In the data rows, the value 128 means zero.
How far apart are the two rows of each pair, measured in a hidden way? 0 means very close, and 30 very far. Two or three weighted sums of its numbers give each row a place; it is the straight-line distance between the places.
[172, 127, 115, 149, 117, 143, 108, 103, 132, 93]
[132, 137, 114, 122, 123, 134, 134, 121, 135, 99] -> 12
[117, 155, 112, 119, 105, 134, 93, 109, 126, 110]
[87, 130, 107, 134, 105, 132, 82, 106, 130, 98] -> 6
[158, 128, 102, 164, 116, 117, 139, 115, 133, 100]
[168, 146, 107, 116, 143, 125, 133, 113, 127, 94] -> 12
[70, 177, 112, 159, 124, 117, 162, 121, 147, 99]
[131, 107, 113, 131, 108, 127, 61, 105, 95, 99] -> 11
[174, 132, 105, 139, 107, 140, 133, 98, 152, 91]
[151, 158, 115, 170, 105, 123, 123, 104, 133, 99] -> 9
[171, 129, 114, 129, 129, 123, 104, 112, 113, 99]
[133, 171, 109, 168, 127, 143, 143, 113, 142, 89] -> 17
[131, 153, 94, 168, 126, 134, 112, 115, 129, 87]
[186, 151, 99, 131, 176, 141, 117, 135, 98, 95] -> 9
[103, 125, 86, 132, 155, 116, 92, 123, 95, 83]
[103, 136, 108, 172, 188, 132, 143, 141, 102, 90] -> 22
[110, 158, 99, 126, 146, 150, 144, 126, 97, 87]
[120, 155, 92, 123, 145, 144, 98, 130, 101, 93] -> 14
[121, 178, 91, 110, 131, 134, 119, 141, 108, 89]
[126, 182, 103, 193, 115, 131, 93, 145, 80, 87] -> 6
[111, 131, 102, 161, 118, 143, 153, 136, 96, 85]
[109, 160, 116, 125, 146, 124, 129, 129, 90, 96] -> 6
[109, 144, 103, 129, 134, 134, 100, 124, 92, 90]
[116, 127, 95, 119, 127, 138, 73, 126, 63, 83] -> 3
[143, 105, 87, 96, 147, 161, 92, 120, 97, 88]
[167, 174, 164, 150, 100, 103, 163, 93, 93, 186] -> 15
[161, 111, 165, 158, 111, 109, 169, 102, 80, 186]
[172, 155, 157, 185, 119, 110, 166, 101, 110, 197] -> 12
[116, 143, 164, 163, 106, 119, 202, 109, 100, 202]
[176, 115, 166, 187, 133, 108, 195, 93, 84, 199] -> 9
[118, 132, 161, 172, 118, 106, 126, 101, 89, 184]
[214, 87, 159, 165, 130, 109, 188, 95, 117, 198] -> 8
[121, 124, 152, 140, 106, 109, 180, 96, 100, 193]
[146, 124, 159, 185, 127, 129, 178, 108, 65, 200] -> 15
[167, 113, 157, 161, 117, 112, 176, 103, 93, 194]
[157, 125, 156, 154, 116, 124, 165, 97, 61, 185] -> 11
[152, 139, 143, 156, 126, 117, 146, 87, 78, 180]
[91, 95, 129, 163, 151, 113, 152, 90, 86, 155] -> 14
[173, 153, 131, 160, 146, 132, 159, 86, 103, 157]
[145, 110, 129, 177, 180, 141, 122, 90, 75, 149] -> 13
[161, 113, 123, 173, 95, 129, 127, 86, 111, 146]
[116, 130, 126, 146, 146, 138, 104, 94, 96, 161] -> 13
[120, 123, 129, 214, 126, 125, 145, 83, 108, 155]
[125, 89, 137, 155, 132, 119, 106, 86, 62, 156] -> 11
[115, 115, 124, 165, 147, 116, 128, 87, 97, 154]
[155, 115, 122, 148, 160, 117, 94, 94, 108, 150] -> 8
[113, 117, 120, 99, 130, 115, 137, 75, 110, 138]
[102, 108, 126, 165, 141, 116, 115, 83, 80, 130] -> 11
[131, 89, 120, 146, 129, 136, 107, 83, 86, 144]
[117, 96, 129, 147, 127, 118, 102, 77, 135, 141] -> 9
[98, 122, 134, 139, 129, 126, 117, 88, 92, 145]
[188, 123, 121, 157, 111, 110, 103, 98, 83, 141] -> 21
[144, 157, 140, 201, 148, 100, 197, 87, 115, 150]
[136, 97, 130, 130, 156, 143, 155, 88, 102, 150] -> 15
[125, 125, 127, 133, 163, 138, 102, 92, 98, 154]
[110, 113, 133, 185, 142, 98, 109, 91, 74, 149] -> 24
[133, 95, 118, 157, 122, 114, 102, 97, 95, 146]
[131, 114, 122, 130, 126, 132, 100, 99, 74, 138] -> 16
[158, 143, 119, 173, 132, 112, 94, 87, 95, 136]
[128, 127, 117, 122, 92, 135, 165, 91, 106, 140] -> 17
[116, 113, 113, 160, 138, 119, 129, 93, 103, 142]
[104, 118, 118, 194, 138, 140, 99, 86, 64, 127] -> 18
[172, 99, 109, 137, 165, 141, 109, 85, 90, 128]
[156, 84, 111, 188, 119, 123, 96, 104, 87, 129] -> 19
[111, 103, 112, 200, 142, 132, 108, 77, 61, 132]
[86, 118, 108, 159, 160, 109, 89, 93, 108, 136] -> 18
[135, 119, 119, 182, 138, 135, 141, 85, 89, 138]
[134, 129, 112, 130, 127, 118, 155, 91, 73, 136] -> 16
[121, 127, 115, 125, 128, 122, 111, 92, 100, 138]
[126, 106, 123, 121, 121, 124, 115, 93, 101, 135] -> 3
[103, 85, 127, 167, 116, 120, 145, 86, 94, 136]
[126, 96, 111, 144, 146, 118, 111, 100, 95, 134] -> 8
[138, 73, 120, 132, 151, 127, 126, 90, 123, 130]
[86, 155, 115, 111, 157, 123, 94, 98, 90, 132] -> 7
[104, 128, 104, 176, 152, 135, 112, 100, 116, 121]
[119, 193, 113, 179, 120, 123, 132, 100, 95, 122] -> 9
[119, 143, 105, 139, 133, 136, 129, 99, 115, 116]
[164, 131, 103, 87, 120, 137, 82, 107, 112, 110] -> 14
[137, 132, 114, 137, 141, 112, 153, 94, 103, 117]
[118, 145, 109, 142, 136, 141, 116, 90, 85, 126] -> 15
[95, 145, 111, 124, 134, 122, 91, 102, 87, 122]
[121, 147, 111, 152, 127, 136, 120, 89, 83, 138] -> 11
[144, 113, 110, 146, 129, 126, 125, 91, 95, 120]
[139, 145, 104, 150, 159, 140, 145, 95, 112, 127] -> 12
[198, 156, 115, 131, 134, 137, 129, 87, 96, 130]
[137, 116, 111, 186, 139, 133, 111, 85, 106, 131] -> 14
[151, 150, 106, 162, 122, 119, 111, 98, 106, 136]
[144, 149, 115, 182, 145, 125, 143, 95, 91, 128] -> 18
[128, 125, 108, 186, 161, 130, 81, 101, 87, 128]
[93, 130, 104, 129, 160, 132, 114, 85, 100, 127] -> 8
[157, 108, 108, 60, 139, 150, 95, 106, 147, 133]
[136, 79, 109, 82, 119, 142, 127, 104, 148, 137] -> 8
[122, 91, 108, 126, 100, 159, 131, 116, 148, 132]
[153, 140, 114, 131, 114, 142, 134, 115, 141, 140] -> 3
[135, 125, 115, 56, 140, 129, 133, 106, 169, 125]
[169, 106, 107, 97, 118, 157, 143, 123, 151, 146] -> 12
[131, 98, 111, 71, 126, 140, 152, 126, 164, 146]
[142, 108, 122, 93, 124, 142, 98, 127, 129, 143] -> 5
[162, 96, 126, 130, 125, 132, 131, 132, 141, 148]
[177, 117, 123, 106, 161, 135, 160, 123, 140, 155] -> 10
[161, 140, 128, 113, 138, 118, 122, 133, 91, 152]
[177, 77, 132, 100, 110, 136, 191, 137, 120, 154] -> 9
[143, 131, 137, 58, 152, 146, 159, 138, 116, 155]
[158, 111, 145, 58, 117, 124, 178, 139, 136, 169] -> 19
[132, 126, 128, 117, 125, 129, 170, 136, 159, 170]
[154, 121, 139, 71, 101, 121, 177, 148, 146, 164] -> 14
[178, 132, 133, 68, 74, 135, 171, 122, 150, 147]
[146, 63, 128, 100, 83, 147, 147, 120, 164, 149] -> 11
[102, 145, 136, 140, 120, 141, 156, 131, 150, 149]
[167, 104, 133, 67, 130, 137, 151, 130, 145, 145] -> 10
[170, 100, 118, 80, 73, 130, 166, 122, 145, 129]
[153, 112, 130, 59, 99, 124, 126, 125, 148, 134] -> 4
[183, 104, 119, 63, 122, 145, 130, 126, 187, 135]
[154, 102, 126, 89, 89, 144, 193, 142, 164, 149] -> 11
[157, 119, 130, 91, 125, 134, 180, 154, 143, 165]
[149, 115, 132, 53, 76, 131, 213, 153, 107, 152] -> 17
[178, 113, 138, 80, 102, 115, 189, 163, 120, 153]
[176, 103, 122, 85, 72, 151, 167, 149, 150, 137] -> 21
[182, 107, 122, 40, 85, 124, 162, 147, 170, 137]
[139, 160, 128, 69, 113, 155, 160, 143, 161, 140] -> 29
[153, 179, 132, 63, 93, 132, 199, 143, 134, 159]
[79, 148, 141, 111, 127, 101, 64, 139, 199, 107] -> 22
[105, 139, 98, 100, 128, 140, 147, 113, 156, 124]
[118, 66, 104, 99, 159, 155, 140, 109, 95, 128] -> 16
[96, 94, 111, 110, 103, 119, 77, 101, 137, 133]
[86, 90, 105, 147, 158, 129, 95, 105, 133, 134] -> 17
[140, 81, 110, 157, 136, 140, 97, 107, 127, 131]
[118, 108, 115, 149, 145, 133, 85, 105, 131, 124] -> 4
[116, 90, 109, 161, 120, 124, 54, 103, 147, 126]
[106, 86, 116, 131, 156, 125, 136, 103, 172, 132] -> 15
[139, 149, 121, 99, 133, 156, 137, 121, 153, 124]
[122, 71, 108, 92, 139, 129, 118, 112, 153, 130] -> 28
[103, 55, 113, 131, 141, 151, 78, 95, 137, 127]
[167, 100, 86, 84, 161, 171, 164, 113, 118, 124] -> 18
[136, 65, 83, 66, 154, 167, 136, 106, 122, 125]
[113, 42, 89, 82, 158, 147, 141, 102, 162, 120] -> 12
[99, 67, 88, 120, 147, 162, 101, 107, 163, 125]
[174, 84, 82, 106, 132, 148, 142, 104, 136, 129] -> 10
[150, 101, 90, 96, 139, 147, 129, 112, 129, 127]
[117, 127, 142, 145, 67, 113, 154, 94, 135, 156] -> 9
[117, 124, 166, 138, 115, 131, 132, 103, 130, 169]
[134, 161, 155, 208, 117, 101, 154, 115, 118, 176] -> 18
[118, 134, 161, 178, 101, 123, 124, 106, 120, 173]
[124, 142, 164, 128, 131, 116, 118, 120, 64, 164] -> 17
[111, 165, 156, 151, 73, 115, 176, 94, 102, 162]
[150, 150, 161, 154, 101, 129, 170, 100, 151, 165] -> 14
[112, 142, 147, 147, 106, 101, 134, 102, 100, 164]
[147, 130, 143, 98, 151, 131, 100, 155, 179, 109] -> 21
[103, 165, 137, 146, 111, 126, 104, 153, 172, 109]
[121, 97, 154, 103, 82, 103, 124, 153, 193, 111] -> 20
[139, 134, 151, 142, 119, 120, 73, 155, 199, 112]
[111, 107, 151, 136, 111, 102, 129, 162, 170, 109] -> 21
[126, 116, 155, 113, 97, 138, 92, 147, 180, 111]
[107, 100, 141, 138, 125, 112, 100, 162, 185, 109] -> 21
[134, 178, 161, 173, 135, 129, 129, 180, 147, 128]
[24, 189, 168, 100, 155, 100, 139, 172, 195, 118] -> 19
[104, 164, 167, 118, 108, 125, 96, 163, 188, 120]
[119, 117, 162, 110, 138, 90, 113, 167, 176, 121] -> 25
[157, 145, 149, 136, 89, 119, 110, 174, 156, 115]
[125, 87, 148, 120, 120, 117, 113, 153, 150, 107] -> 15
[94, 103, 135, 161, 48, 137, 96, 145, 152, 99]
[119, 116, 130, 119, 95, 146, 129, 125, 162, 101] -> 14
[116, 120, 120, 92, 101, 125, 140, 121, 170, 103]
[110, 95, 125, 103, 105, 143, 61, 131, 180, 100] -> 12
[127, 167, 122, 100, 84, 156, 86, 117, 196, 99]
[111, 148, 129, 105, 93, 112, 87, 136, 205, 106] -> 29
[141, 136, 134, 101, 90, 110, 97, 131, 184, 103]
[113, 153, 134, 110, 108, 106, 93, 132, 208, 99] -> 4
[129, 124, 139, 119, 125, 124, 120, 128, 179, 97]
[132, 147, 138, 178, 73, 100, 120, 129, 176, 97] -> 17
[111, 117, 132, 116, 104, 112, 106, 124, 151, 107]
[106, 112, 122, 141, 90, 119, 143, 111, 192, 102] -> 7
[137, 138, 135, 101, 54, 137, 120, 118, 177, 106]
[114, 163, 130, 103, 74, 136, 101, 107, 145, 98] -> 11
[177, 178, 127, 87, 85, 124, 148, 110, 156, 106]
[168, 155, 128, 72, 69, 129, 122, 102, 168, 95] -> 4
[122, 126, 123, 121, 116, 130, 120, 122, 156, 94]
[158, 139, 134, 132, 80, 122, 88, 116, 153, 92] -> 10
[163, 199, 118, 139, 59, 125, 138, 108, 142, 91]
[118, 139, 126, 157, 83, 124, 125, 123, 120, 92] -> 15
[103, 176, 130, 120, 107, 122, 119, 124, 153, 95]
[160, 135, 119, 135, 91, 122, 141, 117, 124, 94] -> 6
[131, 154, 126, 137, 57, 122, 120, 105, 132, 97]
[130, 182, 119, 117, 84, 131, 107, 95, 147, 113] -> 10
[100, 121, 115, 123, 119, 118, 117, 111, 131, 108]
[130, 138, 128, 161, 54, 135, 115, 106, 161, 104] -> 21
[92, 187, 119, 149, 69, 124, 120, 115, 125, 104]
[120, 176, 113, 125, 107, 116, 98, 110, 124, 100] -> 6
[102, 149, 116, 128, 100, 120, 88, 108, 131, 104]
[147, 118, 124, 134, 93, 128, 111, 111, 137, 110] -> 5
[129, 111, 122, 137, 100, 107, 137, 97, 157, 110]
[138, 126, 128, 124, 53, 132, 125, 113, 141, 111] -> 18
[120, 91, 132, 137, 103, 128, 133, 106, 113, 120]
[121, 152, 125, 157, 103, 133, 168, 108, 125, 134] -> 8
[155, 165, 144, 145, 121, 119, 157, 112, 107, 142]
[150, 134, 152, 96, 97, 118, 159, 110, 150, 164] -> 14
[165, 121, 161, 105, 85, 109, 140, 124, 144, 163]
[162, 100, 146, 140, 76, 135, 141, 109, 103, 156] -> 14
[123, 118, 147, 108, 70, 126, 152, 117, 101, 162]
[136, 128, 143, 142, 99, 104, 148, 107, 139, 163] -> 15
[181, 91, 138, 105, 102, 137, 160, 103, 128, 164]
[118, 120, 142, 163, 115, 108, 175, 107, 135, 161] -> 17
[129, 114, 124, 116, 119, 138, 151, 117, 104, 140]
[159, 92, 115, 96, 135, 143, 189, 117, 114, 156] -> 3
[180, 137, 118, 108, 139, 171, 187, 128, 103, 166]
[158, 110, 101, 71, 151, 163, 178, 122, 93, 160] -> 11
[106, 133, 102, 58, 176, 144, 159, 104, 128, 154]
[166, 60, 96, 62, 130, 160, 168, 111, 115, 149] -> 13
[149, 98, 112, 126, 141, 149, 158, 120, 139, 162]
[128, 73, 135, 93, 156, 124, 150, 114, 129, 171] -> 15
